[[-60  -5  30  18  28  33]
 [ 10 -48  -3 -36   8  -4]
 [ 18  -4 -14 -15   5  -5]
 [-43  52  17  17  21 -15]
 [ 25 -24  -8 -22 -13 -14]
 [ -6  -5  37  31  53  49]] result: -6

[[ -8   4  -7  17   1  -6  41  26   6   3]
 [ 16 -68  31  17  42  19  46  58 -14  28]
 [  1  58 -37 -24  -5 -29   7   7   0 -19]
 [ 25 -13  -7 -58 -44  23 -34 -70  -3 -32]
 [-14  34 -10  -5  -8  16  14 -19 -14 -50]
 [  3  11   1  20  52 -42  33  68  26  66]
 [ 13  28 -11  -6  34   5  28  13  -7 -19]
 [ 25  22 -18 -41   5  11 -12 -30 -29 -42]
 [  1  -2  24  14  17  31   2  17 -27 -11]
 [-10  -4  -3 -13 -35   8 -57 -64 -30 -26]] result: -10

[[ 19  10  -5   9  20  15  39]
 [ -2   9  -8 -12 -22  -7  -8]
 [ -9  27  -8   2  32 -43 -14]
 [ -8 -34   2  -3 -22 -16   3]
 [  4   6  -9  21  59 -32 -12]
 [ -6 -43  18  -7 -20 -15  -1]
 [ -9  10  -6  21  30 -36  -9]
 [-10  16  -5   5 -19  12  -6]
 [ -5 -37  18  -7 -18  -1  -7]
 [ -8  24   6  -2 -15  34  -5]
 [  2 -31   7 -14 -22 -10  -3]
 [ -6  21  -3  -5 -18  32 -12]] result: -6

[[ 25 -29  64   1 -32 -32]
 [-39  -1 -29   5  10  -6]
 [ 29 -16  45 -46 -16   2]
 [ 11 -44   8 -22  45   9]
 [-14  -3 -38  36  -5  32]
 [ 43  -5 -19  60   6  50]] result: 43

[[ 31  -2  -3  -8  15  -6   6 -18 -13  53 -37  -6  15 -27  11]
 [ 10  13   1  19  40   8  -1  17  34  18 -38  19 -20   4 -13]
 [-20  11 -45  -4  44  -7  35 -29  -7  58   1  36  27  13  24]
 [-35   1  -2   4 -32   2 -13   5  29 -33 -34   5   4 -19 -13]
 [ 61  19 -18  19 -30 -20  -7 -34 -13 -30   6  24 -32   6  -2]
 [-16  -3 -17 -54  21 -28  -2   5 -18  58  -3   3  -1   1 -13]
 [-37   6   1  15 -11  16 -12   8  14  -9 -13   7  26 -16  -2]
 [ 25   0   5 -10   4 -16   4  33  -4  14  10  -7  -2  16   6]
 [ -7   4   1  -9  -1 -11   2  15   3  -4  29 -14 -22  -4  -5]
 [  0  11   7  20  14 -15 -22  13 -19  31 -16  13  33  20   8]] result: 0

[[-14  25 -13   1 -11 -54   7 -20 -22   5  31  22]
 [-12 -17 -16  13 -30  37  14   4 -45 -19   6  10]
 [ 38   7  -1 -44  13 -37  11 -19   6  39   4  38]
 [ 14  13   9  -3  -4  23 -28 -39 -16  27 -25  36]
 [ 45 -23  19 -16  15 -17  -7  24   4  -4  -5   6]
 [ 22 -21  44  24  25 -18 -25 -44  22 -26  17  17]
 [ 22 -43  24   2 -12  -4 -16  41  -6  12 -20   5]
 [ 10 -29  -1  45  20  17 -22 -30   8 -20  27 -26]
 [-72   9 -47   0  30 -45  -5 -20  13 -19  12  24]] result: -72

[[ 53  19   2  20 -36   4   0 -41  40  13  22  30]
 [-57 -59 -62   3  33 -40   0  32 -36 -26 -22   1]
 [ -4 -13  25  54   1   5   2  11 -77 -15   4  30]
 [ 27  37   8  -2   1 -45  28 -22  23  -5  52   6]
 [ 45 -56 -47 -13  37  62 -50  35  20  55   4 -45]
 [  2  -9  20   2  -8 -21 -13  20   3 -15  -6 -18]
 [  0  -5  14  10 -18  15 -14  26  30 -19   9 -25]] result: 0

[[ 72  14  19  33   5  49  -9   3  43 -28  16  -3 -64 -13  46 -60]
 [ -3 -37 -10  13  25 -46  75  -2 -57  48 -77 -30 -73 -27  57 -29]
 [-63  18  40   7   3  18 -38  45 -11  44 -12 -42 -18 -78  22  44]
 [-72  44  24 -23 -47  37  -1   3  35  11  41 -74  37  54 -21  43]
 [-56  23   8 -59  37  74  54  33  16  66  -2  -7 -10 -66  56  26]
 [ 24 -43 -76 -58  39  17 -36 -38  61 -23 -12  74  -1 -77  17 -27]] result: 24
---
Q:
-0.12	-0.02	-0.03	0.03	-0.10	0.03
0.01	0.02	0.00	-0.06	-0.10	0.18
0.13	0.04	0.03	0.06	0.12	0.04
A: 0.04

Q: -28.6	-160.7	-58.7	-169.9	195.0	65.1	185.3
A: 185.3

Q:
11.7	-200.4	-168.8	61.7	51.8	-42.3
176.7	75.5	136.2	102.1	134.0	-101.7
14.7	170.5	111.3	10.0	-208.7	-138.2
A: -138.2

Q: 6.4	17.3	-9.5	2.2
A: 2.2

Q:
-10.5	5.5	12.2	19.8	-12.4
-9.7	6.1	11.6	19.3	-12.8
-10.5	4.4	12.5	20.1	-12.3
A: -12.3

Q: 0.116	0.189	0.018	0.069	-0.149	0.120	-0.030
A: -0.030
---
[297 750 152 626 586 502 594] → 594, 297

[243 174  21  32] → 32, 243

[[8299 5777 1330 4912]
 [5840 5096 3847 4867]] → 4912, 5840

[ 16 199 124  86 209  97  65] → 65, 16

[92  5 69 47 43 62] → 62, 92

[[ 253 -389  665  381  251  -71]
 [ 227   26  185  920 -656  642]
 [ 316 -593  839   64  899 -694]] → -71, 316
---
Q: [-29, 17, -77, -35]
A: -29, -35

Q:
[[-2, 52, 1, -3],
 [-1, -70, 0, -3]]
A: -2, -3

Q: [12, 25, 70, 70]
A: 12, 70

Q: [4, 65, 66, -31, 21]
A: 4, 21

Q: [28, -78, -1, -10, 52]
A: 28, 52

Q:
[[-65, 9, -16, -52, 54],
 [-28, 10, 7, 16, 2]]
A: -65, 2

Q: [-49, 43, -3, -31, -65]
A: -49, -65
---
[[  2.12   5.11  11.80   1.23  21.21  11.21]
 [ 20.66  -0.62  14.41  12.66  14.91  15.84]
 [-10.18   6.56 -15.14  14.29  15.24  -4.46]] | -0.62

[[ 1.69  0.91  0.59 -0.90  0.96 -1.79  1.00]
 [-0.70  1.27  0.08  1.30 -0.51 -0.69 -0.78]
 [ 0.47  1.71  1.06 -1.18  1.63  0.00  1.05]] | 1.27

[[-0.064 -0.017 -0.019  0.034]
 [-0.207  0.070 -0.027  0.113]
 [-0.218  0.046 -0.035  0.119]] | 0.070

[[ 0.111 -0.003  0.167  0.168]
 [-0.122  0.068 -0.117 -0.188]
 [ 0.130 -0.033  0.109  0.182]] | 0.068

[[ 173.3 -155.2  182.0  -38.3   57.6   64.2]
 [ 113.9  234.4  145.6   -3.8  111.3   65.7]
 [  53.3   34.0   91.0  191.5  170.7   71.9]] | 234.4

[[ 0.0  0.4 -1.6 -0.5  1.8]
 [ 0.8  0.3 -1.6  1.1 -0.5]
 [ 0.7 -0.3 -1.6  0.7 -1.3]] | 0.3

[[ -3.94  -5.34  16.67   0.95   1.49]
 [-14.27   0.85  -1.08  -1.20   1.97]
 [  7.49   1.85 -15.97   2.10   0.64]] | 0.85

[[ 0.00 -0.06 -0.04 -0.15 -0.05]
 [ 0.03 -0.01  0.01 -0.23 -0.09]
 [ 0.00  0.05 -0.09  0.02  0.20]] | -0.01
---
 -8   25   11    2
 11    9    8    2
-67  -54   51   28
-> 11

  9    5   -3    1    0   10
  4    5   -2    1    0    5
 14  -60   -3  -38   -9   34
-> -3

 11   18  -31   -4    8    5  -35
 13  -10   -6   -9   15   10    7
-35   -6   16   10  -67  -31  -18
-> -31

-15  -25   13   31    1   10  -38
 13  -26  -14  -20   14   25  -64
-63   11    1   -2  -26   12    1
-> 13

 10    8  -22   -2   -6   -2    3
 -7   -5    1    0   12    1   -7
 -1  -51    1    0  -25    2   61
-> -22

 22  -32  -46   23  -23   27   37
  2   19    7  -23   61    6    2
  1   -3   -3    2   -4    2    2
-> -46

-34  -28    3  -25  -56
 -8   -2  -78   -9  -18
 -2  -36  -31  -15   -2
-> 3

 25    1  -14   28   31  -13
 18   31  -37   -6  -25   17
 24  -29   72   -3   18   18
-> -14

-57   10  -33  -44
 28   32   -2  -18
 16   38   10   -1
-> -33
